The rows below fall into families. The same turns and mirrors carry the whole set onto itself and the rows of a family onto each other. For each named row, which other rows are in its family? Write them in the order they are listed.
These 32 rows form 4 families of 8 rows each.
J36: [ 23 -24   9 -14 -33  22 -20 -10 -20 -22   4 -15  -7  19 -17   2  -2   4
  12]
J548: [ 22 -33  -4 -19  -3   9 -21  -3 -19 -11  16   3  -6  14  19 -30 -13 -27
   9]
J225: [ 10 -31  14 -14   1   8 -15 -31 -11 -19  -1  12  -7  17  -2 -40   3  -4
   3]
J403: [-14   1 -17   9 -13  -1  -1  14  -8  18 -27   6   5  18  21  -7 -18 -20
   7]
J530: [  0   9  -7  -2 -15   0  -1  21  -2   7 -25   1   4  41  12 -33  -6 -12
  14]
J395: [ 18 -16   7   4   4  17   1 -36 -15  -5  -1  -8 -18  -1  10 -23   7  10
 -20]
J219: [ 23 -24   0 -17  12  20 -24   0 -12 -27  13 -16  -3  21   6 -36  10 -10
   1]
J338: [ -2   5  -5  10  -8  24   5  39  -8  -3 -15 -27  24  10   9  -1   5  11
  10]
J640: [ 24 -15  11  -2  -1  14   2 -35 -15  -6   1  -6 -20   8   9 -35   8   9
 -14]
J204: [  2 -37   8  -8  -1   7 -14 -37 -16 -10  -2  20  -6   4   6 -22  -9 -12
   1]
J449: [ -7  15  -6   6   5  11  -6  21   3  -4 -30 -18   8  35   3 -24  12   1
   2]
J526: [  6  -1  -1  13 -20  29  -2  44   5   0  -5   7  18   8  12 -17  20   8
  -2]
J56: [ -6  -2 -10  11 -16  17   7  35 -14   9 -14 -14  23   1  17   9  -9   0
  13]
J334: [  4  -3  -6   1 -27  11  11  39 -14   9  -8  -8  20  15  17  -9 -14  -3
  23]
J818: [ 13 -28   3  -6 -29  23 -21 -15 -23 -17   1 -15  -6   4 -13  18  -6   2
   5]
J930: [ 19 -29   6 -12 -36  19 -19 -13 -23 -15   4  -9  -7  12 -11  10 -10  -1
  13]
J171: [ 23 -20   9  -2  -7  10   4 -35 -18   1   2   1 -20   5  15 -31  -2   4
 -11]
J580: [ -4  -6   4  17 -15   9  14   9   5 -20 -31  13   2  -7   6 -19  -9  -9
  39]
J221: [  8   4  -1   0 -18  18   8  43  -7  -2 -11 -20  20  24   8 -18   2   8
  20]
J837: [  7 -35 -13  -5   9  16 -24 -10 -22  -8  11  -2  -3  -9  21  -3 -12 -26
  -6]
J237: [ 16 -23   7  -8 -25  27 -23 -13 -19 -24   1 -21  -5  12 -18  11   2   8
   7]
J477: [ -5 -33   5   1  12  14 -18 -39 -14 -16  -6   8  -2  -5   1 -12   2  -4
  -9]
J480: [  3  -7  -4  14 -28  24   0  41   0  10  -4  17  17   1  20  -9   7  -1
   2]
J630: [-20   8 -16  18   6  11  -7  13  -2   5 -34 -13   9  12  12   1   1  -6
  -7]
J155: [ 17 -20   6   4  -2  12   3 -38 -18   1   0  -1 -19  -5  15 -20  -3   4
 -16]
J263: [  0  -4  -5  18 -20  28  -3  41   3   5  -7   9  19  -1  16  -6  14   5
  -4]
J808: [  7 -25  -7  -3  24  26 -28  -6 -13 -23   7 -21   0  -2   9  -9  10 -10
 -12]
J168: [ -9  -4   2  22  -8  14  12   8   6 -23 -33   7   5 -14   4 -11  -4  -5
  33]
J799: [ -6   0   6  20  -4  16  11  11   9 -31 -34   0   5  -6  -1 -19   4   1
  33]
J483: [  9  -4  -1   9 -28  24  -1  44   3   6  -3  13  16  11  15 -21  12   2
   4]
J392: [  2 -27  12  -5  14  17 -19 -33  -8 -25  -5   0  -4  10  -6 -28  13   4
  -7]
J739: [  0  -1   8  14 -12  11  13  13   9 -27 -30   7   3   1   1 -27  -1  -3
  39]

Same family as J237: J36, J818, J930, J580, J168, J799, J739
Same family as J221: J225, J338, J204, J56, J334, J477, J392
Same family as J480: J395, J640, J526, J171, J155, J263, J483

The rows below fall into families. The same turns and mirrors carry the whole set onto itself and the rows of a family onto each other. For each named row, which other rows are in its family? Write them in the order they are listed.
These 36 rows form 6 families of 6 rows each.
J40: [  7 -25  38  30  21 -21 -13 -29 -27  25  29  18 -36 -26  -6  -6 -16  -5
 -21   4  17 -12  13 -40  15  10  -5   0  -8  -9 -11  23  25   7 -31 -13]
J510: [  6 -14  31  37  24  -5 -21 -37 -23  14  31  13 -34 -25  -2  -4 -13 -12
 -19   4  17   0  11 -41  31  19  -5  -4   9   1 -19  23  33  -4 -27 -21]
J215: [ -7 -22  -3  52  22  -8 -27   8 -58 -13  37   3  -8 -29  -6  -3 -48   5
   5  38  14  33  25 -25  20   7  -7 -28   3 -10  14   2  -7 -36 -28   7]
J89: [ 20 -25  -4  48  18 -11 -25 -20 -28  -1  11  10 -14 -15 -19  -7 -22  -3
 -18  19  -3  19  23  -5  52  -5 -10   4 -13  27   2 -24   5 -42 -28 -18]
J240: [ 15 -25   3  55  16  -2 -19 -16 -35   4  24   2 -21 -21 -12  -9 -24   9
 -19  20  10  25  17 -18  58 -14 -18  -3 -12  20   5 -23 -16 -53 -35 -15]
J780: [  7 -10  39  30  23 -11 -24 -18 -18   2  20   2 -32 -19 -12 -13 -10   1
 -13  -1  26 -12  11 -50  21  10 -24  -5  10   1  -8  26  24   9 -34 -12]
J635: [ -6  -1  17  31  46   6   9  -8 -20 -15  -2  -7 -42  -5 -17  -3  11  10
  -8  22  23 -22  13 -22  11  -4  -2   5  -1 -10 -16  -6   9 -11  -6 -26]
J860: [ 12   5  24  21  21 -13  26 -30 -36  -8  54  -4 -15 -14 -13  -9  -6  12
  10  25  42   6   3 -20  -2  11   2   9  12 -30  -5  19 -16 -13 -35  -2]
J217: [  4   1  31  12  23   2  24 -39 -21  -3  40   4 -16 -17 -12 -23  -3  -5
   8  44  36  11   5 -20   6  28  10   9  -7 -19  -3  17 -18  -1 -32 -15]
J272: [ -3 -17  -4  42  18 -22 -23  -4 -48 -11  46   2  -7 -31   4   4 -50   3
  -5  21  29  35   8 -20   6  -4  -9 -21  -6 -20  17  13  -1 -42 -25  -2]
J206: [ 26  -8  12  18  15 -22 -12  18 -58 -10  16  -5 -12 -20   5 -24 -18   0
   2  37  18  14 -11 -28  21   6  -8   6 -24 -29   5 -17 -41 -42 -41 -10]
J863: [  3 -23  10  45  28  -8 -11 -10 -46 -19  38  12   3 -27   0   0 -55 -17
   7  42  16  36  23 -16  15   8   3 -24 -12 -13  20  11  -5 -40 -29   2]
J835: [ 27 -21  -1  48  11 -21 -23  -9 -21   2  19   6 -21 -12   3  -6 -11  16
 -12  17   4  27  14 -22  34 -15 -23  15 -18  16  14 -19   1 -52 -38 -17]
J535: [ -4 -14  16  23  47 -21   1  -7 -32 -16 -11   1 -43  -3 -13  -5   5  14
  -4  46  14  -4  19 -24  13 -15   5  14  -7 -10 -12   1  11   8 -16 -32]
J853: [  0  -6  33   9  22  10  11 -33 -17   1  48  -1  -7 -17 -16  -5  -6  21
  15  32  45   1   6 -17  11  16  -3  -1  13 -12 -10  16 -15  -1 -30  -9]
J851: [ -2 -26   1  47  18 -11 -24  -8 -55 -13  39   2  -8 -35  -6   6 -56 -18
   5  36  24  30  18 -27  33  16  -1 -27   0 -13   2  18   2 -32 -19  -4]
J185: [-12  -1  34  30  23  -2 -18 -30 -31   9  26   4 -43 -26 -16 -13  -6   4
 -17   3  19  -4  11 -54  28   7 -11   0  13 -14 -15  28  24  -2 -31 -11]
J616: [  5   1   9  14  42 -16   9  -4 -27 -19  -5  -5 -30   8 -12 -10  14  16
   4  22  14  -8   8 -27  12 -12 -11  24  -8 -21  -3   1   8 -19 -11 -25]
J718: [  3 -33   0  35  17  -9 -10  -7 -59 -13  35   0 -12 -29   1   9 -61  -3
  -5  33  17  19  17 -14  19   9   4 -30 -18 -19  13   8   8 -37 -18  -2]
J588: [ 16 -12   4  33  10 -10 -25  19 -52   3   5  -3 -15 -35 -11 -23 -26  -5
   2  36  21   3   1 -25  30  19 -11   1 -29 -12   5 -26 -44 -33 -31  -4]
J371: [ 10  -9  17  19  22   1  29 -40 -34   2  50  -1 -24  -6  -7 -10 -12  18
   1  45  41   9  13 -16  17  19  10   4   2 -24 -15  13 -13   5 -31 -17]
J15: [  2   1  35  20  22   2  22 -30 -30   5  39  -1 -24 -20 -21 -13   6  15
  16  37  41   5  10 -26   3  24   7   3  18  -6  -2   8 -11  -1 -26  -1]
J696: [ 19 -32   5  45   4 -25 -13 -21 -29  -3  16   9 -22 -28 -14  -3 -22  12
 -14  29   0  21  22  -4  43 -12  -5   8 -18  28  19 -19   2 -36 -41  -9]
J576: [ 19 -10   5  35  14 -10 -18  10 -46 -23   0  -2 -10 -26  -5 -28 -29 -17
   1  45   9   7   6 -24  23  19  -4  10 -43 -21  -1 -14 -35 -32 -40 -22]
J291: [  5  -9  33  31  23 -21 -19 -32 -26  12  29   5 -36 -23  -6   0 -12  -2
  -7  -7  25   1  10 -52  11  -7 -17  14  -3 -13  -4  30  31 -18 -26 -11]
J442: [-10 -10  30  21  51  -4  -1  -4 -29 -26  -7 -16 -31   6 -17  -5   7  20
   0  24  26  -5  11 -22  10   4  -4   5   1  -6 -19  -1   4 -10 -17 -34]
J812: [  1  -5  24  16  40  -9  -5  -3 -24 -14 -15   1 -30  -3 -21 -13  15  -3
 -10  36  11 -11  12 -17  14  -3   7  10  -4  -4 -19 -13   9  -5  -9 -33]
J118: [ -1   2  21  22  15  -4  18 -26 -28 -12  46  -1 -16 -20 -17  -7  -5   1
   9  55  43  15  11 -20  13  26  15  -4  17 -19 -15  16 -13   5 -27 -15]
J116: [  4 -30   8  38  22  -1 -30   8 -43 -20  36   0  -4 -27  -4   7 -54  -1
  10  29  20  23  16 -22  20  -3 -14 -35  -3   1  15   8  -4 -34 -21   7]
J148: [ 17 -25   7  42  11 -16 -24 -11 -30 -13  16  -8 -21 -10 -19 -13 -23  15
 -13  16  14  29  15 -14  53  -3 -23   1 -11  34  13 -18 -16 -41 -41 -16]
J500: [ 24 -11  14  29   2 -17 -15  12 -52 -15   7  -4  -8 -29 -18 -21 -17 -17
   8  55  17   9   7 -21  32  16   3   7 -21 -13 -12 -23 -42 -26 -41  -8]
J424: [ -4  -4  36  33  28 -10 -17 -31 -18  -4  26  21 -34 -24  -4  -8 -22 -17
 -18   7  12   4  16 -44  12  10  -6   1  -1 -16  -5  34  28   5 -34 -14]
J244: [ 20 -23   9  49  12 -13 -22 -27 -24  -7  16  16 -18 -23 -15 -17 -31  -7
 -20  20   2  35  20 -20  52 -12 -15  12 -23  19  16 -12  -4 -40 -42 -23]
J511: [ 11 -15  15  25   7  -4 -32  15 -51 -15  14 -12 -10 -28  -4 -14 -30   2
   8  30  16   4  -1 -24  30  23 -11   1 -31 -14 -14 -15 -46 -35 -47  -8]
J858: [  2  -8  24  31  47  -1  11 -19 -15 -28  -4   2 -37   2 -14 -12   6  -1
  -8  33  11   3  16 -24   9 -11   4  16 -10  -3 -11  -1  10 -11 -14 -42]
J273: [ 25 -13  11  24   1 -15 -16   4 -65 -15   6  -9 -26 -33   1 -18 -30   0
   2  52  12   8   3 -30  41  13   1  13 -34 -22  -6 -15 -31 -23 -48 -11]

Same family as J148: J780, J853, J442, J116, J511
Same family as J635: J215, J240, J185, J588, J15
Same family as J858: J217, J863, J576, J424, J244

The rows below fall into families. The same turns and mirrors carry the whole set onto itself and the rows of a family onto each other. For each named row, which other rows are in its family? Write them in the order they are listed.
These 36 rows form 6 families of 6 rows each.
J150: [-23 -19 -11  24 -14   2   2  19 -10  10   5 -10 -36  13  10  -7  15 -35
 -10  32  14  22  -2  -1   7 -28   6  25  42  16]
J288: [-24   2   8  12  17   2   5  -3  -3  20  19  -2 -13  -8  -1  22   2  14
 -12  10   1  -1  16   7  18 -15  18  -8  12  35]
J137: [  6  -4  -4  15   5  13 -13  10 -20  36 -36  -7 -12  -6  13   3 -11 -11
 -10  18  11  -4  -1   0  38 -32   2  -8  14  33]
J51: [ 15   4   9   5  18  11 -29   1 -33   2   7   2  24   9  -2  15  21  -5
  -4  10  -5 -26   9   1  -1  -9 -11  -1  -3  14]
J593: [  0 -19  -1  20  -7   1 -10  18 -22  -2  27   0 -12  17  -1  16  29 -27
  -1   8  -1   3   3  12 -40 -23   5  20  34   3]
J113: [ 10 -11  -1  17  28  33   7  -8  -2  -7  -4 -12  22  -1  -1  17   0  12
  -6   3   2 -32  17  -6  -3  -7  -9   7   5   9]
J842: [ 11  -9   6  29  20  28  -1 -10 -21  22   7 -12  18   6  -7  -2  34 -12
   6   1  -2 -29  22  -8 -11 -22 -12   2  16 -18]
J621: [ 21 -10  12  33  -1   8  -2   3 -22   4   3 -20  11  10  -4  -1   7 -12
   4 -11  10 -26   4  16 -20 -25 -13  24  10  -9]
J418: [  4 -33 -21   8  -6  10 -19  12  -6  21 -33   2 -18   5  11   8   3 -18
 -15  40   2   8 -10 -12  25 -32  18   7  40  35]
J220: [ -2 -10   1  36  -8   9  10   4 -10  15 -19 -30 -13   7   7 -24  -7 -20
  -5  12  26  -7   0   3  28 -31 -10  29  19   4]
J678: [ 23 -35 -22   3   2  21 -24  11 -17  -1 -23   3  -8  34  13  10  24 -18
 -16  43 -11 -11   1 -18   6 -20  15  27  29  23]
J104: [ -6   1  -8  16  -7  13  20 -16   8  30 -40  -5 -19  12  16 -11   7  -7
   4  10  33 -16  15   7   8  -3 -10   3   7  -4]
J46: [-13 -29 -13   0   4 -16  -5  12  -2  29 -21   1 -21  24  16  10  23 -19
  -4  41   8  13  -8   9  20 -35  21  -5  11  36]
J586: [-29 -16 -18   7 -13  10  11  -5   7  26 -19  11 -48  11  12   8  14 -17
   0  28  25   4   8   9  -5  -3  18  -3  38   5]
J544: [ 17 -44 -25   7  21  32  -9   9  -7   1 -40  -2   4  32   9   8  21 -37
   2  42  13  -9   1  -3  -4 -29   6   2  21  11]
J682: [  8 -26   2   5  32  25 -15   1 -21  -8 -14  -2  26  13  -9  14  11 -11
  15  23  14 -35  11   5  -8 -20  -5  -4   0  -4]
J825: [ -3 -40  -6 -10   4 -17 -16  12 -15   0  -3  11   2  35   6  33  35  -4
   1  33  -6  -9   2  12 -20 -21  15   8   8  20]
J810: [ 12  -7 -14  28  26  35  14 -10  18  23 -23 -19  -2   0   8  -5  -2 -10
 -14  15  12  -5   8 -10  31 -26   7  -1  15  27]
J210: [-13 -31  -4  13  -1  -4  -5  -3 -20  13  28  -3 -13  25   4  22  50  -3
 -12  18 -20 -21   0   5 -16  -9  13  15  33  -3]
J602: [ 14  -2   2  14  -1  13   4 -28   5  16 -13   2   3  28  -4  -5  29  -4
  10   3  18 -31  24   8 -19   0   1  12   3 -15]
J940: [ 21 -24 -20  29  -3  19   4  15  -6  -2  -6 -20 -14  32  20 -11  27 -36
 -10  19   5  -9 -11  -2 -14 -22  -8  37  26  -2]
J507: [ 15 -23 -23  11  -4  22  13  -9  16  17 -30   3 -31  32  19  -7  26 -11
   2  22  14 -27   7  -4 -15  -6  13  21  21 -11]
J372: [ -6 -16  -5  34   0  25  15  -4 -17  42 -40 -20  -1  -1   7  -6   7 -20
  -3  11  16  -2  22  -7  20 -33 -18   0  30   0]
J466: [-24  -5  15  26  -6 -14   0 -17 -24  45   9 -13  -2   2  -5  15  26  -4
  -9  -2   2  -2   8  22  11 -20   1 -11  22  11]
J591: [-31   4   7   9  -9   1   2 -23  -4  24  -2  11 -13   7 -10  10  17 -10
   8   9  29  -1  25  20  -9   3   6 -11  21   1]
J618: [-24  -4  20  27 -12  -8  -4   8 -26  16  15 -10 -11  -8 -14   5  -5 -11
   5   2  19   5  14  16   2 -31   2  12  26   8]
J344: [ -2 -15  -5  15  31  26  -4   1  -7  21 -32 -11   2   3   2  -9   0 -26
   9  32  29 -12   2   2  33 -34   1 -16   4  12]
J606: [-23 -12  15  -2  14 -23 -12   5 -16  20   5   2   1   4  -2  16  13   7
   9  23  10 -12   3  17  17 -26   9 -12 -10  21]
J402: [  4 -41 -24  21   6  37   9   8 -14  10 -21 -11 -11  21  16   0  32 -18
  -7  31  -5 -21  13 -24  -7 -20  -6  26  41 -13]
J861: [ -9 -19  -9   4  -6  10  -5 -16   3  11   8  19 -25  27  -8  14  36 -13
   6  22  11 -10  17   9 -33   0  29   6  35  -6]
J78: [-29 -37 -15  17 -21  -6  10   3 -17  32 -19 -12 -31  18  18  16  23 -10
 -21  28  -2   6  -1   5  15 -19   7  13  47  16]
J755: [ 12 -25  -7  -2   7   9 -36   3 -19 -13  10  11  17  20  -4  20  35 -11
 -10  32 -13 -15  -1 -12 -14  -8   4  14  23  16]
J796: [ -5   6  10  10  10   1 -25   2 -22  25  -3   1  13 -20  -3  14   1  -5
  -3   7   9  -7  -3   6  18 -20  -9 -22   7  25]
J938: [ -9 -23  -6   1   6   5  -1   2 -10  -8  12   6   1  21   3  45  21   9
 -18  16 -14  -1  22   5 -24  -3  12  12  24  31]
J915: [ 26 -32 -27  17  15  38   8  -5  10  -4 -30 -10  13  29  12  18  18 -15
 -20  21  -3  -4  14 -11 -11 -13   1  19  27  23]
J523: [ -9 -18 -18  13   4   7   6   0   8  22  -7  -1 -22  22  11  23  19 -13
 -26  27  -4  27  12   1   9 -22  28   5  34  49]

Same family as J678: J137, J51, J418, J755, J796
Same family as J523: J288, J113, J810, J938, J915
Same family as J344: J46, J544, J682, J825, J606
Same family as J861: J104, J586, J602, J507, J591
Same family as J940: J150, J593, J621, J220, J618

